One turning vector, and how many ticks it has turned:
The counts run from 0 to 516.
[164 151 139 105 126 161 127 136 120 147  91 135 124 133 143  89 133 118
 115 126 176  90 113 121 146 112 109 109 132  91 120 109 111 152 122 139
 107 172 136 129 156 137 109 139  93 132 143 105  96 157 123  90 142 115
  99 122 143 116  81  85 151 174 126 143 147 146 114  83 125 148 169 109
 118 150 104  58 197 116 121 147 139 145 104  88  85 141 153  98 160 133
  83  96  95 113 138  85 169 141 148 137  98 181 124 105 116  66 144]
392
[150 156 118  99 107 158 142 131 139 168  89 135 127 137 123  98 125 125
 109 142 150 107  99 126 137  93  99 125 114  91 141 115 105 135 112 141
 107 175 120 109 148 141  94 144  79 145 145 111 105 149 138  94 125 120
 122 113 142 118  87  82 134 175 108 119 133 121 133 104  99 146 176 111
 131 163  68  72 177 119 142 150 117 142 110  86 107 147 140 110 154 136
 114 115 106 150 167  97 187 162 152 138 117 203 130  79 109  89 134]
470
[153 128 118 122 125 135 122 116 128 154  85 140 130 146 121 124 119 107
  97 127 150 123 100 133 105 100  70 143 153  90 127 118  94 123  95 164
 124 180 148  98 128 159  89 149  87 158 152 141 130 122 142  84 141 124
 106 108 163 121  81  85 145 157 116 142 150 115 148  99 100 129 169  93
 120 145  77  68 174  96 153 158 121 130  96  97 103 134 132 119 161 143
 105 136 118 151 159  93 190 149 142 121 126 199 102  92 114 106 111]
293
[159 138 138  86 101 150 124 122 130 133  84 139 111 153 139  99 156 129
 106 139 186  82 113 112 130 100  84 129 146  95 126 120 107 131 117 148
 110 172 136 104 157 137  95 134  83 128 146 135 137 151 128  74 145 117
  98 129 144 135  79  85 156 188 113 137 139 128 123  97 132 130 165 102
 135 145 103  37 167 122 138 141 149 147  99 100  96 141 145 104 150 118
  96 131 114 114 138  89 177 132 134 124 122 197 127 119 106  91 133]
511
[159 138 121  92  95 159 116 134 132 148  95 146 106 128 131  92 135 120
 101 108 189  89 110 101 144 109  83 126 148 107 135 127 105 139 122 150
 100 163 137 129 146 151 101 121  87 137 141 110 111 152 141  80 149 101
  92 129 131 131  66  92 141 177 124 133 139 131 116  96 121 153 179 122
 113 132 108  50 172 108 132 148 136 174 108 101  87 135 163 115 138 118
  97 100 115 108 142  98 178 132 138 124 119 192 117 103 107  73 135]
450
[149 166 117 114 100 153 141 139 134 157  89 138 121 131 118  89 127 112
 109 144 148 119 100 113 157 104 101 121 117  70 140 120  97 136 119 140
  93 185 120 129 135 138  88 131  89 147 137  94 104 159 134 106 129 127
 109 102 136 126  95  71 145 187 103 134 157 126 129 106 103 134 168 115
 136 160  71  62 183 111 143 153 118 131 114  85  91 146 151 107 165 127
 113  85 110 140 169 103 179 167 140 141 107 204 129  94  94  93 141]
204
[164 140 120 110 111 149 134 117 134 153  87 136 133 142 118 119 128 107
 100 123 164 101 101 126 100 114  84 139 158  95 123 127 100 124  89 169
 115 174 143 102 125 155  85 143  78 152 148 134 128 135 134  84 141 118
 102 101 152 132  75  82 135 152  99 137 140 122 152 105  94 123 171 106
 115 161  72  69 167 105 147 157 111 148 109 103 117 140 135 121 157 140
  99 138 107 136 161  81 193 158 156 122 119 206 108  80 113 107 112]
498
[158 118 127  91 115 172 125 128 122 138  89 139 112 149 142 111 124 117
 102 149 169 109 113 102 113 105  94 133 147  96 123 117 103 121 115 168
 122 166 151 119 148 144  95 127  94 141 142 131 136 128 126  87 150 124
 101 112 149 129  79  68 160 168 111 136 134 123 125 106 121 126 148  93
 122 155  83  52 176  99 152 146 131 145 112 103 105 153 153  88 146 134
 111 135  94 133 143  87 197 144 158 135 121 201 110  83 124  92 119]
297
[160 130 115 111 119 163 112 105 156 147  95 144 130 136 136 108 108 118
 106 116 163 104 110 124 114 102  84 130 143 107 139 117 105 130 106 134
 125 185 134 114 133 137  97 146  69 150 142 134  99 136 153  93 150 101
 107 129 150 116  87  93 136 166 103 134 123 122 137  87  93 153 175 111
 115 154  66  56 176 106 135 149 133 153  90 108 121 129 123 132 150 131
 108 124 101 127 163 102 186 159 154 125 128 199 112  98 109  82 134]
10
[156 133 115 136 105 146 120 117 133 138 105 154 136 123 114  99 131  94
  95 115 152 113 103 101 127 118  88 140 157  81 117 127 103 145  81 172
 108 172 152 124 137 168 102 134 114 145 126 116 108 137 130 109 148 117
  92  95 158 140  67  80 121 148 123 147 163 135 141  98 119 140 164  93
  97 134  79  67 166  95 147 150 128 155 114  98  87 131 151 128 166 131
  96 102 119 122 162  81 175 133 146 117 115 189 114  86 103 103 128]
174
[165 156 117 128 101 155 106 119 132 142 102 155 117 110 108  93 117 103
  99 112 146 120 104 107 146 113  81 118 135  75 131 125  96 119  91 156
 109 187 137 129 122 155  99 132  96 148 123  99  91 151 144 107 145 116
  80  87 159 136  84  71 135 168 125 151 162 119 134 101 119 153 171 115
 129 144  82  50 158  92 138 156 138 139 108 107  77 118 149 127 164 122
 111 104 120 131 158 103 176 155 145 132 120 193  99  98  94 100 126]
406
[167 149 131 135 120 141 125 113 120 137  98 152 143 126 122 102 134  99
 101 123 168 108  94 131 107 127  94 135 163  91 118 117 105 121  96 140
 114 184 149 115 143 152  84 141  88 141 147 121 113 143 130  89 151 111
  76  95 161 124  68 125 132 164 117 143 176 138 137  97 114 147 170  95
 109 131  97  45 168  97 119 131 139 135  95 112  65 120 118 121 171 125
  90 116 134 120 149  83 165 139 142 125 125 187 115  98 108 101 115]
370
[151 150 111 118 111 136 133 112 141 160  96 148 126 121 116 101  91 112
 103 126 156 123  96 126 127  93  87 136 137  92 143 122  95 124  95 144
 115 184 128 121 117 161  81 130  78 153 139 107 102 150 142  98 147 111
 101 106 147 117  76  92 130 160 116 139 160 134 135 101  95 146 173 121
 123 145  78  71 166 118 141 155 108 137  98 101  99 132 146 133 164 140
 110  98 112 141 155 102 183 158 155 126 128 205 105  83  99  97 122]
207
[165 150 141 106 123 167 110 130 131 136  89 147 127 146 145  95 134 115
 102 137 152  84 109 105 128 102  80 133 138  83 111 131 107 128 137 143
 127 179 141 124 144 134 120 144 109 146 129 121 108 150 133 103 153 118
  83 124 147 129  69  72 157 184 118 150 138 128 124  84 132 149 165 100
 129 147  91  32 187  74 143 126 158 129  99 119  88 123 141 108 166 124
  98 117 124 115 147  97 170 150 133 132 137 167 106 115 118  89 147]
339
[163 141 141 111 117 155 125 132 110 144  90 129 128 157 127 100 156 120
 105 144 166  87 110 103 123 108  86 143 152  88 114 123 107 136 131 166
 103 176 135 120 162 145 113 144 106 148 132 121 132 152 105  99 145 117
  79 100 148 141  84  83 155 189 100 139 149 114 125  87 125 118 168  99
 124 152  93  50 162  93 141 134 131 144  96  97  90 142 159  94 165 130
  92 124 132 121 150  89 173 138 132 144 111 190 114 108 116 110 132]
314
[172 161 134 117 117 153 124 108 135 138 104 148 144 119 130  92 113 119
 106 115 151  80 109 128 126 128  78 124 150  97 109 125 103 145 102 134
 110 183 143 129 145 153 103 146  92 143 142 109  91 149 140 101 151  93
  82 117 160 124  58 109 138 168 129 153 165 133 123  73 114 162 178 112
 116 141  90  53 189  90 113 137 134 145 100 108  89 135 132 143 157 120
  94 112 123 122 154  95 162 141 145 121 117 178  98 106 104  86 146]
396
[160 137 110 120  96 142 127 114 148 148  92 142 126 136 113 122 135 114
  98 125 171 121  99 123  94 102  73 150 150  88 132 119  94 129  97 165
 122 177 143 102 120 153  86 155  96 159 140 140 130 132 127  81 139 104
  98  96 141 142  72  95 143 149 106 153 135 113 152 102 104 132 163 112
 116 151  84  59 141 100 158 147 125 155 105 101 116 132 138 116 171 134
 101 129 133 144 166  99 183 159 140 125 117 207 104 101 105 115 118]
28
[171 127 113 109 110 183 115 133 139 131  92 150 120 125 142 100 123 110
 114 140 156 108  90 107 144 116 101 102 137  98 135 114 103 135 115 149
 112 176 123 118 142 138  92 131  91 134 133 110 102 141 147  84 128 101
 100 115 149 110  86  75 139 158 115 141 140 135 116  85 121 157 163 113
 121 151 100  54 191  99 128 152 130 143 122 107 108 140 149 100 152 138
  90 107  96 130 152  79 179 163 144 138 128 172 102  99 116  81 137]
417
[164 118 125 105 123 155 123 118 127 137  84 153 118 144 129  99 124 106
 106 112 169 100 104 130  94 105  79 139 153 102 123 124 117 128  97 155
 133 172 155 101 146 146  89 144  69 127 132 141 124 134 136  94 163 129
  92 123 160 114  71  90 150 178 113 130 142 116 133 106 113 141 167  98
 116 135  85  55 177 102 137 150 145 141  88 115 101 134 127 116 158 141
 102 152 104 106 151  84 186 143 161 120 123 206 111  94 112  97 130]
302
[161 127 121 122 112 180 114 134 137 129  91 141 106 120 138 101 121 106
 102 140 161 121  94 101 146 114  86 117 139 101 147 110 106 134 110 162
 109 182 123 129 138 137  98 121 107 145 137 107  97 136 139  93 140 110
 100 116 147 126  82  70 152 159 115 148 135 142 119  93 115 152 154 116
 114 154 102  45 173  96 139 152 127 146 119 100  94 141 144 107 159 139
 111 102  93 126 153  92 179 157 146 141 124 182 106  92 114  71 139]
416
[158 159 144 111 108 129 129  99 126 141  93 147 138 155 116  97 138 119
  96 123 176  87 114 124 107 111  77 153 156  93 115 128  93 134  95 149
 105 194 148 109 142 155 101 147  91 153 148 134 131 146 142  93 152 112
  82 114 153 138  62 103 145 173 116 149 158 117 142  91 106 137 177 109
 125 146  88  60 148 102 141 140 128 152  87 113  89 124 146 130 154 125
 100 140 133 127 154  96 172 132 136 122 114 189 115 114 112 102 129]
516
[160 136 113 130 114 145 132 111 131 144  97 161 128 123 129  89 107 108
 105 103 147 112 110 130 113 128  97 121 144 105 132 117 119 146  99 149
 127 185 143 126 138 164  98 145  84 139 130 110  88 156 140 104 173 115
  92 117 155 110  82  98 138 172 121 134 166 125 121 106 116 151 174  93
 107 126  85  72 180 110 123 138 130 154  99  98  78 133 131 130 152 136
 103 105 106 111 147  93 177 135 160 113 118 196 116  89 102  78 125]
387
[145 134 105 124 110 161 123 106 143 150  83 152 131 113 131 101  97 113
 102 120 147 122  97 132 125 107  89 127 136  91 137 116 101 134  95 151
 123 183 135 112 129 159  88 141  89 155 141 111  86 135 140 111 145 107
  92 104 160 115  87  89 129 156 118 132 157 124 131 100 101 153 173 111
 116 141  72  58 186  89 138 167 129 143 107 107  91 135 140 130 166 154
  97 101 101 134 149  87 179 161 162 135 123 184 101  79 104  85 120]
413
[155 148 126  99 104 172 127 139 148 132  89 144 130 119 126  91 135  99
 118 142 167 101  84  97 149 112 100 116 139  83 137 132 101 116 111 137
 100 173 125 109 151 138  89 118 110 136 132 125 110 146 133  83 116 106
 101 112 137 130  73  95 126 177 112 130 144 145 138 104 128 162 169 114
 123 153 115  36 186 102 145 140 143 140 114  98  95 135 135 107 156 102
  94 102 119 110 170  68 164 150 138 141 134 194 125 108 113  83 133]
426
[155 144 120 121 118 171 122 134 125 136  87 141 122 120 133  93 118 108
 111 146 147 121  95 119 157 109 105 120 121  72 141 125 107 130 110 152
 111 191 123 126 136 140  90 128  89 154 138 102  97 147 127  97 124 122
 107  91 146 126  95  80 127 166 119 131 160 133 124  88 121 149 165 117
 121 159  86  65 182  99 139 153 121 132 117  86  79 138 147 118 157 140
 117  90 111 139 150  83 177 176 142 141 129 187 119  85  97  95 134]
409
[172 142 137 116 126 166 119 110 140 128  99 154 141 150 135 102 121 122
  98 122 159  89 118 118 110  96  61 133 146 103 106 116 106 140 122 145
 139 184 154 133 149 140 112 152 100 149 135 119  97 137 138 103 173 105
  72 120 161 121  61  83 155 177 111 147 153 117 124  86 111 147 177  96
 120 132  92  49 172  88 128 130 152 128  90 125  85 127 122 123 157 134
  94 131 109 121 149 101 169 148 144 136 134 173 103 111 116  83 138]
337
[170 147 147 113 107 158 115 130 122 145  93 130 122 153 129 106 152 120
  97 132 172  86 107 114 115 108  72 141 156  82 126 117  99 142 122 151
 106 179 150 127 150 156 104 139 104 160 135 120 137 146 118  90 158  99
  77  98 159 140  73  95 160 176 114 151 154 122 131  97 128 131 165  93
 125 132  99  42 155  91 152 136 146 145 104 104  76 130 144 102 156 120
  94 127 132 133 138  86 170 134 125 138 118 180 108 119 117 107 139]
313
[159 142 126 132 127 142 131 104 118 145  89 160 128 141 125  92 104 112
  91 116 143 115 119 132 111 110  88 126 138  99 125 121 110 136 100 160
 132 182 144 116 130 158  93 159  80 138 145 112  88 151 137 103 166 130
  90  92 172 117  83  89 144 168 131 135 163 123 135  98 112 131 173  96
 116 133  68  71 169 104 117 145 131 144  93  93  74 123 131 128 148 148
 102 114 108 118 144 100 176 137 150 110 110 195 114  77 103  88 131]
122
[155 156 127  99 104 152 123 134 150 142  98 137 135 127 124 103 137 103
 126 133 182  87  87 117 133 109 101 123 139  94 141 134  99 131 110 130
 117 178 131 110 149 141  94 119  84 133 140 125 123 155 131  85 107 107
 113 117 140 122  74 101 125 174 111 142 141 133 134 107 109 146 170 118
 130 169  96  34 190 103 142 154 141 136 110 100 110 133 127 114 152 120
  98 117 109 113 170  82 184 153 149 125 118 209 130 119 116  81 119]
222
[165 134 107 110  95 159 118 127 146 160  86 155 104 145 134 103 116 119
  82 131 167 119 107 110 122  83  69 134 136  93 133 115  93 125 102 159
 109 188 132 124 122 156  98 138  88 154 144 114 120 139 149  94 153 113
  95 111 153 124  92  72 149 164 113 141 128 113 127  90 113 149 171 115
 133 144  81  65 152 107 158 169 113 153 103  94  98 134 152 122 143 137
 112 110 110 148 151 112 171 145 134 130 125 200 106  89  98  86 145]
4
[153 137 119  95  83 174 111 124 151 129  99 150 117 131 134  93 130 111
 117 123 169  94  76  84 129 101  77 125 143  91 144 129 108 122 106 148
 108 174 127 129 147 137  96 110 105 130 131 123 116 140 140  98 132 120
  98 126 139 126  78  79 124 178 110 135 133 128 139 106 120 167 168 123
 127 155 113  39 165  92 134 140 137 146 111 115 104 132 134 110 151 104
 111 113  98 110 153  92 177 145 152 126 136 183 106 114 104  71 144]
219
[167 141 137 100 119 167 111 145 148 124  91 136 122 152 125  96 142 123
 117 143 174  84 102  97 129  90  86 137 138  91 135 131  97 115 139 136
 121 185 126 123 155 121 111 132 110 135 132 129 125 149 135  77 135 129
 104 135 144 133  82  82 150 185 104 131 123 108 131  99 124 156 163 116
 134 168  89  44 172  92 143 128 142 127 105 109 108 129 131  94 157 113
 111 129 108 118 156  91 185 159 143 136 136 195 121 126 115  93 132]
280
[163 143 127 104 108 139 114 119 147 141  91 150 123 154 113 102 132 107
  92 131 180 104  87 113 103  86  70 147 154  82 128 129  95 102 104 155
 112 184 139 108 138 154 100 144  99 166 131 132 130 145 136  97 144 116
  88  99 159 139  72  89 138 168 103 151 144 120 153 115 120 146 184 110
 137 149 102  45 158  97 162 134 132 122 106 115  85 119 142 117 168 142
 115 127 139 128 147 100 177 154 138 134 146 190 107 107 108 102 123]
286
[161 119 119 123 136 157 129 114 128 143 100 143 146 137 135 117 114 107
 104 129 150  96 100 142 100 117  94 135 150  96 120 126 108 140 103 150
 137 189 146 115 140 146  83 149  92 132 139 130 109 125 125  98 157 127
 104 117 165 116  73  85 138 157 104 138 150 123 144 111 121 128 159  92
 112 144  88  69 193  96 142 138 142 132 101  96 105 135 127 115 163 143
 106 137 100 122 141  87 203 164 162 129 116 202 112  78 116  89 127]
95
[171 120 123 126 109 183 104 111 123 136  83 157 121 128 139 115 110 109
  94 137 156 134  93 113 112 103  91 135 151  79 135 116 101 124 116 166
 120 180 147 126 133 142 102 152  99 146 143 107 109 131 136  97 154 116
  83 108 168 112  82  69 163 164 114 149 148 127 131  93 125 153 154 106
 104 129  92  60 178  80 140 165 130 141 106 105  86 140 140 102 165 147
 104 124 106 125 135 100 190 157 129 135 136 187  91  80 118  83 124]
355
[161 126 141 117 129 153 120 127 116 154  83 152 121 148 131  91 141 131
  98 134 149 100 116 106 127 101  79 136 135  79 121 119 112 138 122 173
 116 182 147 128 141 156 104 145  90 143 125 117 109 154 131 107 146 137
 101  97 150 145  68  67 163 195 112 129 144 105 133 106 124 118 158  96
 129 152  85  66 171  96 157 134 130 138 108 100  81 135 150  97 152 136
 107 126 108 122 135  98 185 144 141 134 114 202 118  85 117 103 138]
322
